In the data rows, 128 means zero.
Some points, one per row:
[ 94 105 111  98  73 109 149 119 149 107 125  60 118 137 172 120  96 169
 103  94 204 178 133 215 167  96 112 168 144 140 100 142]
[213 179 101 144 248 154  51 131 113 209 145 237 153 123  75 101 168  62
 150 240   0  63 122   0  80 100  98 122  56  79 183 125]
[126 105 136 119 151 155 116 185 168 224 167 169 146 127  83 124 149  59
  64 170  82 128 100 106  87  65  73 111  49 127 101 113]
[197 255  78  86 255 223  97  30 117   0  50 171  72 170 152 181 168 250
 255 127 171  67 224   7 189 255 154 165 255  46 255 168]
[101  40 154 173 156 131 128 153 141 255 155 189 159  99  67  92 116  13
  59 158  44 160  64  62  85  38  30  47  13 136  81  75]
[152 158 114 167 216 142 101 131 134 249 161 226 148 108  71 123 163  27
 103 230   0  74  99   0  71  67  82 102  42 116 181 128]
[ 35   0 172 161   0  42 193 191 148 201 138  24 116  96 170 128  41 114
   4  32 210 225 122 255 156  46 140  92  78 203   0 109]
[164 150  99 124 166 116  78  89 110  55 134 181 111 160 139 130 119 137
 160 125 163 131 139 111 171 156 150 135 184 113 170 139]
[106 149  98  91  98 136 139 109 142  81 137  90  96 153 162 115 117 185
 143 117 200 154 130 181 179 137 123 164 170 114 117 135]
[ 52   0 159 169   8  54 184 167 135 255 159 126 159  90 103 105  84  67
   5 130 133 179 100 219  83  58  93  73  39 203  23 105]
[ 79 123 122 100  59 115 195 157 109 109 109  50 131 169 166 134 117 176
 139  63 215 145 127 239 145 141 144 131 161 163  90 142]
[107 116 131 170 118 166 152 140 123 141 137 210 117 116  89 139 137 105
 114 173  76 111 175  84 101 127 126 118 124 140 153 136]
[ 89 125 133  97  71  87 152 154 130 147 102  24 127 135 168 129  92 146
 130  66 211 152 132 206 142 124 133 122 134 171  90 126]
[114 117 155 115 126 105 119 137 186 183 146 111 175 119  99  95 111  82
  54 125 104 123 101 114  99  86 139 113  69 131 126 135]
[145 121 137 144 150 128 119 114 109 161 133 131 129 135 102 127 146 126
 167 129  77 131 116  66  81 119 101 152 117 113 140 117]
[176  97 127 147 148 104  80 103 120 169 150 187 163 132 121  87 119 107
  79 180  71 116  97 100 135  92 129 144 108 101 121 107]
[ 96 143 131  96  45 127 159 113 148  31 105  66 111 174 182 118  73 195
 132 124 205 156 143 250 154 152 171 174 176 148 134 167]
[184 133 113 183 206 136  57 117 105 209 150 197 124  79  76 128 141  50
 151 189  38 103 163   0 105 111 102 100 108  77 160 118]
[134 230 106  96 157 182  87  85 136   0  76  87  96 149 147 181 161 193
 235  99 176  80 225 127 144 250 210 164 220  78 191 190]
[ 68  86 132 135  35 110 160 109 145  79 126  46  89 104 167 125  66 193
 103  63 205 183 164 255 192 124 171 153 162 159  57 118]
[135  25 166 191  96  66 130 165 141 236 172 168 164  55  71 128 112  51
  52 134  86 180  93  93  80  99  80  52  54 134  57 119]
[170  79 120 213 234 117  70 200 114 255 200 224 169  29   1  85 179   0
  84 197   0 109 110   0  16  36  24  26   0 138 143  93]
[ 69 109 149 128  72  96 162 122 114  73  98  52 128 119 174 140  95 155
 147  48 194 146 134 204 142 154 184 112 190 173  76 149]
[154 110 131 139 131 125 147 175 127 243 166 164 172 112  87 129 131  51
  42 235  32  97 112  63  50  59  53 110  34 138 155 111]
[114 132 102  98 120 113 142  99 133  87 115 121 115 136 128 129 167 170
 139 113 137 106 113 134 130 151 131 151 157 103 168 155]
[111  91 136 126 149  96 121 143 149 222 162 118 182 122  97 106 115  60
  75 132 103 113  78  88  74  76  96  94  61 141 113 121]
[179 195 135 112 197 166 100  60 105   0 116 114  71 164 181 146 101 217
 220 105 165 154 165 118 211 197 151 181 220  92 158 148]
[155  89 125 145 148 160 105  99 108 129 125 169 128 111 114 145 154 129
 141 163 139 131 106 103 114 145 144 127 145 104 151 102]
[128  94 164 142  69 112 148 164 120 145 159 104 126 133 121 111  79  83
  85 120 137 163 100 165 108  75  93 122  98 178  87  99]
[ 80 111  94 108  87  96 142 117 113 121 130 115 136 152 160 108 121 165
 121 120 195 141 107 192 157 100 148 142 140 138 126 124]
[221 215 132 109 164 152 130  79 110   0 102 125 103 156 144 130 160 205
 203 124 121  99 147  75 122 192 145 187 213  69 202 172]
[214 240 107 134 255 255  43 101 114  58 130 243 101 118  99 190 255 144
 255 174  48  58 217   0 123 245 128 129 175  38 220 155]
[143 108 157 123 100 102 143 142 125 116 157 101 126 147 141 125  84 124
 105 110 132 140 123 132 122  96 126 146 136 147 113 117]
[198 255  87 137 255 255  51  92 125  59 124 222  94  92  95 177 223 135
 255 160  40  50 227   0 132 245 131 126 156   8 226 158]
[ 75  56 167 140  39  82 148 144 152 180 126  90 144 142 140 102  72 109
  79  96 164 191  61 253 150  97 106  75  89 187  46  95]
[108 115 109 145 180 172  82 125 143 173 139 174  84  90 104 142 128  90
 148 150 102 130 207  83 143 123 125 107 113 120 135 106]
[ 38  10 170 142   0   0 184 184 133 224 172  93 170 104 133 106  47  44
  12  68 170 200  54 255 139  19 153  71  69 255  39 108]
[105 124 129 130  88 106 142  76 113 107 111  87 142 139 155 105 117 182
 115  96 148 172 124 182 170 133 140 166 131 132 114 103]
[ 93  72 170 113  10  90 172 192 162 169 147  70 152 144 158 117 103 135
  52  98 161 186  56 255 105  89 117 130  75 164  33 117]
[141 104 142 147 107 103 106 155 122 230 152 132 191 105  93 114 142  75
  87 164  97 135  69 111  91  88 125 110  53 128 105 122]
[206 171 138 186 255 182  70 180 128 255 198 255 141  55  10  87 141   0
  99 255   0  59 156   0  30  66  46  45  23 104 177  98]
[132 147 100  95 109  78 104 101 124  23 108 125 118 152 143 134 100 154
 137 100 195 126 140 193 192 148 179 143 205 138 158 153]
[209 255  74  51 197 155  86  14 143   0  54 134 109 203 206 143 164 255
 219 159 154  48 180 100 192 255 209 236 255  17 255 221]
Then 10 other points, each followed by its number:
[206 166 106 136 255 245  27 155 143 253 184 255 114 104   6 136 206  15
 169 251   0  58 110   0  51 108  42  94  47  28 205  95] 0
[125  50 198 172  60  79 179 190 129 245 204 112 160 120 106  94  58  33
  22 133  89 156  63 144  81  19  80  90  48 191  87  61] 1
[124 122 130 117  97 122 146 134 117  76 116 128 115 139 145 140 126 137
  98 146 158 105 127 170 141 120 154 129 161 140 137 129] 2
[130  99 112 115 120 112 110 108 121 100 138 146 134 137 128 122 103 150
 114 154 125 143 140 151 169 115 144 144 134  90 126 145] 3
[166 135  93 132 206 165  72 115 124 153 150 202 123 132 102 135 194 107
 157 165  79 113 121  48 119 119 133 138 101  54 168 120] 4
[123 126 126  96  78 142 172 119 146  79 129  85 103 150 158 127 117 174
 115 108 175 155 123 225 160 119 123 169 139 132  97 150] 5
[135  99 152 119  93  77 149 131 167 146 151  81 150 124 127  96 104 109
  76 112 147 128  84 158 112 100 122 111  94 135 109 133] 6
[ 95 100 141  89  34 108 165 142 151  82 125  68 122 154 175 138 110 173
  86  81 191 174 102 255 156 111 142 163 129 147  87 146] 7
[149  81 122 175 176 170  70 128 131 211 155 188 148  85  60 118 151  61
 123 183  63 127  99  40  92 126 126 106  86 131 150  78] 8
[128 145 107 108 108 118  99  68 122  10  90  76 116 141 164 145 142 216
 210  53 189 129 132 211 164 205 205 163 225  92 143 173] 9
Which of these numbered points is nearest to each point below, ignoring the 2 directions in which the first points spread most? Its number follows each.
[177 223  93 114 251 214  74 108 125  67 106 222  94 120  82 156 180 101
 221 208  72  50 197   0 121 179 128 132 188  65 238 135] > 2
[100 122 142 145 165 162 122 150 144 202 125 169 149  95  83 124 118  91
 136 138  92  86 140  70  79 149 104  87 126 187 154  72] > 8
[145 158 167  98 117 126 143 130  98  37 113 114 100 191 164 149  90 161
 182  87 171 146 135 150 155 136 157 171 174 126 145 142] > 1
[ 86 127 134  85  56 132 154 139 141  72 123  78 125 172 159 136 123 178
 123  85 178 154 115 219 152 149 130 152 147 117  95 143] > 7
[129  31 162 157  26  70 131 194 147 248 152  97 179  93 120 102 113  73
  33 162  97 152  70 175  66  35  97 119  28 145  76 114] > 7
[192 218 112 142 255 255  28 143 131 199 174 255 126 135  43 130 196  21
 210 241   0  44 153   0  92 130  88 105  66  57 218  91] > 0
[111 154  97 123 135 183 147  69 103  25  78  95  98 144 149 163 146 217
 212  89 182 122 170 139 169 230 169 150 210 117 162 143] > 8
[134 111 133 128  83 151 151 148 139 165 170 136 111 131 117 105 125 104
  71 148 123 153 101 149 110  83  71 125  78 131  88 126] > 5
[229 186 106 161 255 202  48  93 107  73 119 255  81 113  84 160 184  98
 193 201  36  45 183   0 104 172 120 129 189  55 209 125] > 2
[146 122  98 143 204 144  69 144 133 212 165 187 137 131  76 125 189  65
 137 162  38 107 102  29 114 102  88  99  72  97 136  93] > 4
[161 182 113  89 141 161 136 116 155  63 138 131  99 148 123 119 155 174
 189 139 137 134 155 102 156 161 116 167 147  83 155 155] > 5
[ 90 107 127 150 121 140 119 139 138 146 118 151 125 127  99 141 114 101
 109 157 114 114 128 129 115  96 117 113 137 176 139 118] > 2
[157 231  71  99 235 167  89  84 127   0  95 158 124 170 182 143 166 226
 241  96 164  94 163  89 199 220 175 186 212  46 202 169] > 4
[ 96 119 123 131 144 148 105 131 135 160 122 100 125  91 121 145 142 107
 136  99 147 117 125  89 121 146 121  92 131 163 138 129] > 8
[ 91  80 129 129 118 108 126 164 113 217 182 136 151 119 106  97  99  80
 105 135 130 167  93 150 105  68 118 112  61 158  97  89] > 4
[135 132 144 114 112  72 132 113 153 134 151 104 181 133 120  83  96 111
  60 111 118 120  89 126 100 115 150  99 102 107 146 162] > 6
[184  99 104 165 234 134  56 113 115 249 160 255 138 103  64 103 167  28
 137 224   9 111 101   0  92  73  91 108  25  82 168  89] > 4
[151 167 108  78 162 185  92 119 162  50 143 139  99 170 123 137 154 181
 163 146 127 116 139 112 151 175 133 150 160  63 161 162] > 7
[122 126 118 126 145 126  69 110 137 103 131 145 128 100 109 136 151 139
 149 116 100 114 120 130 117 153 159 124 130 103 128 141] > 9
[127  96 123 129  81  93 138  90 125  83 124 121 116 146 162 134 111 172
 111 150 156 159 128 214 173 109 166 153 164 113 117 126] > 3
[100 104 125 146 151 129  86 120 136 187 131 136 139  88  94 135 161  91
 136 111 102 120 110 109  88 123 146 107 117  98 106 136] > 9
[135 193 133  65 166 155  97  97 163  75 100  91 151 154 135 135 120 170
 167 120 155  86 122 118 150 178 167 140 142 112 174 164] > 6
[181 192 109 109 178 136  82  78 101  77 108 141 116 151 147 128 174 173
 218 127 121 103 149  85 142 157 158 175 155  64 177 149] > 4
[145 150 136 120 177 129  97 115 119 184 142 131 140 117  98 102 135 103
 142 148 106 115 113  65 113 122 123 103  90 118 144 151] > 6
[189  96 121 170 229 164  60 147 130 255 165 247 154  69  37 124 174   0
 107 230  10  99  96   0  56  90  93  93  57 101 161  82] > 8
[ 89  73 147 159  41  40 175 196 116 255 149  19 150 105 129  92  98  69
  49  87 162 179  91 208  89  53  88  85  43 205  46 108] > 6
[175 171  97 123 132 141 123  87 165  31  83 173  81 117 146 137 147 202
 173 114 166 149 174 144 191 182 115 157 174  92  97 140] > 5
[ 78   8 147 170  50  45 152 171 147 250 178 136 163  81  97  95  95  37
  10 163  89 195  87 186  96   9  81  90  30 184  47 100] > 3
[ 47  14 151 126   0   2 194 130 122 129 132  36 143 110 178 117  57 160
  16  69 212 231  88 255 161  63 146 151 115 183   4 130] > 3
[ 93 158 119  93  86 154 193 118 108  60  89  72 113 161 170 156 139 184
 131 101 193 104 129 197 145 160 161 146 182 169 141 157] > 2
[ 86 156 141 106  72 124 155 158 135  53  96  72 113 199 160 163 119 184
 127 106 196  98 160 200 150 170 151 138 171 187 151 118] > 2
[164  97 111 143 141 122  97 102 121 137 140 169 107 104 107 136 128 108
 130 179  80 136 108  93 136  78 105 135 122 101 133 112] > 3
[103  64 141 156  55  97 167 146 122 206 149  89 136 115 121 102  94 100
  98 116 144 188 112 209 139  68  98 138  72 183  51  69] > 5
[122  62 149 152 144 110 104 165 152 255 151 176 154 118  90  95 109  55
  68 145  68 156  64 118  96  43  78  74  19 145  89  89] > 4
[146 194 102  95 139 129  97  79 106   0  86  65  85 147 166 156 161 241
 217  77 217 124 164 151 189 218 183 164 244  70 154 197] > 9
[ 81  54 183 141   0  53 210 147 126 125 171  59 142 139 172 113  52 119
  24  66 191 191  88 255 136  68 136 138 116 210  63 111] > 1
[204 237  78 124 255 220  36  94 108  59  99 206  91 123  79 172 209 147
 244 161  82  55 188   0 138 218 135 114 184  41 251 182] > 9
[139 125 117 112 160 142 111 124  93 153 128  83 137 128 151 141 132 152
 150 134 137 141 120 119 134 139 101 123 122  96 113 115] > 4
[159 168 150 147 201 196  75 153 145 120 133 168 129 102 115 158 196 125
 135 140  48  91 184  21 100 184 150 122 108  70 143 154] > 7
[115  49 129 129  79  52 117 113 144 204 123 166 170 121 131 110  95  96
  56 155 118 158  70 191 125  70 134 125  68 161  98 105] > 3
[133 159 144  84  75 131 156 103 116   0 121  70 104 192 193 143  85 213
 165  77 195 140 127 203 179 165 164 169 220 157 153 164] > 1
[177  76 131 162 180 160 109 112 105 200 149 209 168  98  72 110 145  70
 112 193  83 122 102  40  86 114 108 117  95  82 138  90] > 8
[234 154 132 147 255 178  63 152 110 217 199 249 115 109  38 145 144   5
 141 223   0  81 129   0  62  62  56 106  74  93 205  90] > 1
[113  60 157 154 119 105 121 137 161 227 152 141 138 106  98  86 128  74
  79 121 102 192  90 123 119  69  66  78  62 139  78  93] > 4
